Rotation paths and how fast each direction turns (degrees a step)
Each turn is a multiple of 5 degrees from 10 to 175, or 0.
Each row of a path follows its step; steps can be skipped.
Path 1:
step 8: [-6 -35 9 -18 -25 -8 -10 37 -35 -10 29 -28 -9 -21 27 -14 -45 26 4 7 23 42 17 3 -25 -43 -18 38 0 -25 -19 3 18 -5 20 -24 20 24 33 -6 -31 -26 15 -25 22 -13 -14]
step 9: [42 27 4 -3 -32 32 -9 4 -12 -8 14 -51 -42 -13 23 38 -36 -9 1 39 -25 -3 -6 12 -28 -8 -6 10 -35 -9 -29 19 21 47 -33 -2 27 17 16 -16 -7 6 -24 -6 -18 -2 -5]
step 11: [41 -33 1 -13 46 -42 -37 31 -10 20 -27 13 -8 -1 4 -16 -18 10 -12 -6 -1 31 -6 20 6 6 6 27 -22 -16 2 3 -33 4 -13 -5 -13 -49 -10 -5 45 -2 6 -14 62 12 22]
step 12: [44 -30 23 -15 36 3 -17 -8 10 -22 18 4 9 -14 -22 28 -6 30 32 44 38 3 3 46 9 0 18 -7 -10 -27 -5 52 -2 -14 -13 -31 -23 -34 -15 -7 -9 -22 -14 29 -7 -21 22]
step 19: [-7 4 50 6 -13 -39 20 15 -33 -5 8 24 -22 29 11 -10 -22 -1 -25 4 -27 24 17 -14 13 -26 7 29 12 -62 -26 -5 -5 -14 24 13 5 0 -11 -3 6 33 59 32 -13 -9 -23]
step 33: [-14 26 -8 -4 -24 -17 -13 22 22 -32 18 -25 5 31 15 -22 -13 17 1 8 -5 -15 23 35 4 -27 -5 -40 12 21 -25 15 8 -60 14 -23 -6 53 -3 -28 31 -12 53 15 -1 -5 5]
step 40: [14 1 29 -7 -18 15 8 41 -2 -7 -27 -29 -21 -16 17 4 -11 41 2 12 -48 14 31 38 4 -21 -16 -4 -28 -1 -11 16 3 26 -9 22 4 -32 35 54 -44 -27 -17 -18 -9 9 -23]
step 43: [28 -52 12 33 37 -43 -6 -3 28 1 19 16 8 5 -3 14 -14 0 -17 0 13 11 45 31 -2 12 18 -2 -14 15 -8 9 -46 -38 -18 25 -1 -9 -43 35 -19 -30 -39 13 2 -9 11]
step 45: [-27 15 13 9 -33 24 -21 -18 25 -27 0 -2 -15 44 43 -6 -24 -13 39 31 4 -22 5 0 49 -16 0 -15 7 -34 -5 14 27 -4 -17 -2 -1 -49 -18 -13 13 -15 34 35 -40 -9 -1]
Speeds:
[-2 1 -9 1 7 2 -5 3 6 9 -1 -1 2 -6 1 -8 -8 -4 5 4 3 -3 -3 3 9 -10 -11 12 8 -12 0 -6 1 -5 12 -5 -1 -9 1 -1 4 11 4 10 5 3 -1]
95
[-6 1 11 -1 3 -4 -7 7 -2 -10 0 3 1 -1 -2 -5 8 -2 5 -5 2 -11 -6 0 -7 -5 -5 6 -4 0 10 5 4 3 3 -1 -4 12 -6 0 13 2 6 6 -16 7 -4]
125
[4 -5 3 -11 0 -8 -8 5 5 13 -10 -6 -12 -13 -5 1 4 -4 8 1 1 -5 -1 -3 0 6 1 0 2 -9 -4 7 2 1 -6 2 3 10 6 0 -10 -2 6 -5 1 6 8]
25
[0 3 -1 -4 -4 8 -3 6 2 -4 0 4 0 0 6 -3 5 10 0 -16 8 3 3 -5 -4 12 2 21 -6 -4 3 -9 3 -7 -3 4 0 -1 0 2 -2 -3 2 -1 11 0 2]
120
[-3 -3 -5 14 9 -2 -5 -13 6 -7 -10 0 -7 1 -1 -9 2 5 -1 1 4 -5 -2 -8 6 8 -2 -4 6 1 7 -1 8 -10 -1 -3 12 -1 7 -6 2 -13 -1 0 -6 -5 2]
35
Path 2:
step 4: [-38 14 -26 -2 12 19 7 -13 25 24 -11 -20 -13 13 18 -11 -27 -3 33 12 -17 20 9 13 27 11 -17 1 3 37 -18 -18 -29 2 18 31 11 -8 58 8 -20 -26 -13 12 0 -6 -44]
step 5: [-19 -6 17 27 6 17 21 16 12 0 10 0 -1 -11 42 -10 -19 -17 -6 9 -25 34 10 -40 -13 -10 -6 18 -41 36 -19 -10 -6 -30 8 -50 12 7 49 -12 -7 -6 19 4 -16 30 1]
step 7: [-12 -27 14 -32 -13 46 1 18 6 -1 -8 12 10 4 -9 28 -7 1 -16 -12 27 6 -8 49 -2 2 -4 20 22 -19 26 26 -36 2 -12 -29 12 2 20 -39 34 21 -4 -29 -8 6 -42]
step 9: [-30 0 -12 28 -3 13 -28 31 -14 9 -7 -12 5 -20 21 -31 12 -11 37 -6 2 30 -10 -9 39 17 -39 0 -4 27 -40 -12 -10 -14 29 16 -24 0 35 -15 22 7 -11 16 -24 34 -15]
step 13: [-5 -21 -4 17 10 34 -29 30 12 -6 -22 8 -13 13 -47 27 -8 -13 6 2 -12 19 -8 -1 27 26 -26 -47 25 39 20 23 -3 -2 8 24 -47 10 24 -20 10 17 -16 9 15 13 -10]
step 14: [13 13 25 42 7 18 -7 27 18 18 17 -6 -3 -21 -2 -9 13 -13 -39 -7 4 18 -21 14 26 8 -29 33 -4 -19 -14 30 -13 -13 1 18 -45 -16 36 -21 13 -17 -21 9 -37 34 -19]
step 18: [-2 -20 26 24 -1 31 8 35 16 15 -7 2 12 1 -51 16 -10 -28 3 19 23 25 0 -37 -17 4 -10 13 -18 45 9 27 -19 -32 4 -17 -38 13 17 -13 -23 -20 -10 -7 -11 23 0]
step 22: [-21 -17 -18 9 -11 24 -10 18 -2 11 7 -19 8 9 27 6 -3 -10 40 -3 -30 31 19 -47 -34 17 -8 -19 -21 40 -7 -41 10 -14 18 -19 -23 14 50 -10 -15 -20 7 -11 2 1 -9]
step 40: [-12 -9 -18 15 -17 42 -13 -8 17 8 1 2 20 32 17 42 -14 19 -15 -6 22 35 16 2 -29 -13 11 3 -8 -5 35 -13 -24 -26 -16 -4 -30 9 38 -31 -23 -43 -14 -12 -10 10 -23]
Speeds:
[1 1 -2 14 0 -2 1 0 2 4 -1 6 1 -12 0 -1 1 -8 1 -4 -13 -6 -4 -12 -2 -1 5 0 -4 6 -3 1 -9 -2 7 5 -10 13 10 0 1 9 -2 9 11 2 1]
85
[-1 -9 -1 -14 -3 -3 -10 -3 -2 -2 -1 5 -3 5 5 -15 -10 4 -10 -6 7 0 -6 -10 2 -3 -2 4 -2 1 0 -7 -4 4 10 -8 0 0 3 -8 -7 2 -9 1 8 2 -6]
20
[1 -5 -8 3 -1 -6 -2 -7 -6 14 5 -5 14 -7 9 -1 6 -6 -8 5 8 0 -2 2 9 7 4 -12 3 -5 0 -10 2 -2 7 2 -2 -3 5 -3 7 -9 -2 1 -4 -7 -1]
60
[-11 -8 -5 -11 8 5 -2 4 8 5 0 -1 -2 0 4 0 8 4 3 5 -2 4 6 -6 2 2 -2 3 8 -2 -4 -9 -2 7 -3 -3 -12 5 -8 0 11 6 1 2 2 3 19]
110
[-8 0 -4 1 -6 -7 -16 -5 4 -7 -3 -6 -5 5 3 12 3 3 0 4 4 -13 -3 4 1 -1 -2 -5 -6 7 0 8 -3 4 -1 -2 10 5 6 -3 7 -8 -2 11 1 8 9]
170
[-6 6 3 -10 1 -3 4 -8 14 -1 7 0 3 5 0 6 8 2 5 5 3 1 0 -12 -6 4 -2 3 4 -2 -2 -4 -8 -19 3 -5 7 10 2 6 0 -6 1 -1 2 -6 -11]
20
Path 3:
step 3: [23 -30 -20 -35 41 25 7 10 25 22 -30 -33 -8 30 3 7 22 19 14 -5 -24 -17 1 32 1 -5 31 -25 43 0 -17 -8 -22 16 0 10 -14 -4 -15 11 -21 20 17 7 10 11 -1]
step 10: [41 -38 -14 -2 5 -10 -4 29 3 41 12 25 -29 12 33 -9 -9 -6 -10 -14 40 -23 -3 30 10 10 32 -26 11 4 2 1 23 2 -9 -6 20 -18 -24 -39 20 12 -6 -19 -19 3 7]
step 20: [2 21 -19 43 -5 -19 -23 39 3 -6 1 -6 -5 -10 1 -3 12 35 -13 17 35 -32 7 35 30 20 18 -4 -17 -5 0 -11 11 26 0 16 -14 -27 -35 -2 -15 -45 18 0 -14 -13 -15]
step 23: [20 12 -23 26 30 -15 -36 10 33 -5 6 -7 10 -1 10 23 -15 -18 10 6 -6 27 14 14 33 -27 29 -20 13 -2 -22 1 -52 -25 3 40 -29 -12 -1 -5 1 -11 18 22 -23 1 3]
step 24: [-13 9 0 -6 13 11 2 29 22 -9 -5 -41 26 4 -15 40 -1 2 44 3 0 13 1 17 34 -42 -18 -33 -32 0 -9 -16 14 10 -31 27 -14 -5 -29 -13 -6 9 13 3 12 -4 -33]
step 29: [8 -18 -25 6 -5 8 -8 31 -1 -1 -1 -21 23 13 -7 2 7 21 -31 -15 52 7 -14 6 -5 -14 56 -8 -36 -15 -19 -2 1 4 5 -21 26 31 -17 0 -6 13 31 -27 -25 25 9]
step 30: [13 4 -1 10 -14 -12 -28 2 31 16 9 -22 38 7 5 -1 8 3 14 -10 6 1 -14 24 -46 24 43 -14 -30 23 3 12 -7 -2 -20 6 -11 -17 -32 -19 14 -26 2 -14 -17 -5 58]
step 40: [34 4 -8 -30 26 -7 0 16 0 21 20 9 20 8 13 -26 6 4 3 -4 61 -5 -15 40 0 12 10 -7 -27 11 -37 -41 25 -12 -14 15 8 -5 -21 -31 -5 24 5 -19 3 -14 -7]
step 41: [22 -47 7 -12 -18 15 -23 38 30 22 6 29 18 2 5 1 0 34 -6 5 20 -9 3 2 4 -7 21 -42 -5 7 -10 -15 -13 -6 43 2 5 -19 -27 -19 -1 -8 -6 -33 -35 12 25]
Speeds:
[11 -6 -2 4 -2 -1 -2 8 -1 6 5 -5 2 4 -5 4 -1 -8 8 6 -5 -12 4 -4 4 -7 -2 3 9 3 2 -5 -14 -7 -6 -5 -15 -7 -7 7 6 5 -3 -4 -2 -5 -8]
35
[13 -1 -5 -3 3 12 -6 -1 3 -4 -16 -11 4 -6 -3 -1 7 -8 -1 6 0 5 6 -10 3 1 -4 7 -3 6 0 0 9 -9 -5 -7 9 0 -3 -3 -6 -1 4 -5 6 8 -4]
140
[4 -5 -1 9 0 -5 -10 0 4 -1 -3 9 1 3 0 1 -4 -8 -13 10 3 -6 1 -4 14 1 -1 5 -8 0 -8 -7 6 1 16 3 0 10 4 10 3 5 4 2 -4 -4 5]
120
[8 9 5 11 6 -3 -2 -8 6 -6 5 7 13 6 1 -4 -2 -2 5 0 -4 9 -4 5 -8 -11 -1 6 -9 -10 1 -7 -6 -1 -4 -13 0 -2 -1 0 1 -4 11 -1 1 0 2]
45
[-1 14 -2 9 -1 5 -13 -6 1 -5 4 -8 4 -3 2 -5 -5 6 9 6 -9 2 -11 0 11 4 -5 -3 4 3 5 14 1 -4 8 4 -8 -3 0 -1 -6 -3 -5 1 -6 -2 0]
95
[-2 9 -11 -2 6 -4 9 -4 1 -7 4 4 1 -14 -2 0 1 5 -5 0 -6 -3 -1 -3 6 14 11 7 7 -2 2 -9 -8 -5 1 6 0 -2 -4 1 0 5 15 -5 3 4 -5]
130
[4 -4 -18 2 2 6 -2 4 4 -3 13 5 3 -7 -1 2 4 -7 8 -12 5 8 -4 -6 -5 -11 5 -4 1 0 -5 0 7 -4 6 8 1 -1 9 2 5 4 -7 -9 -5 4 0]
60
[1 8 2 -14 7 -3 -4 -5 4 -11 4 -6 4 -3 1 8 6 -7 -7 7 -2 -9 1 1 -4 3 2 -4 -16 -8 1 4 3 2 -3 4 -6 -7 -1 4 5 4 -13 -4 8 -6 1]
115
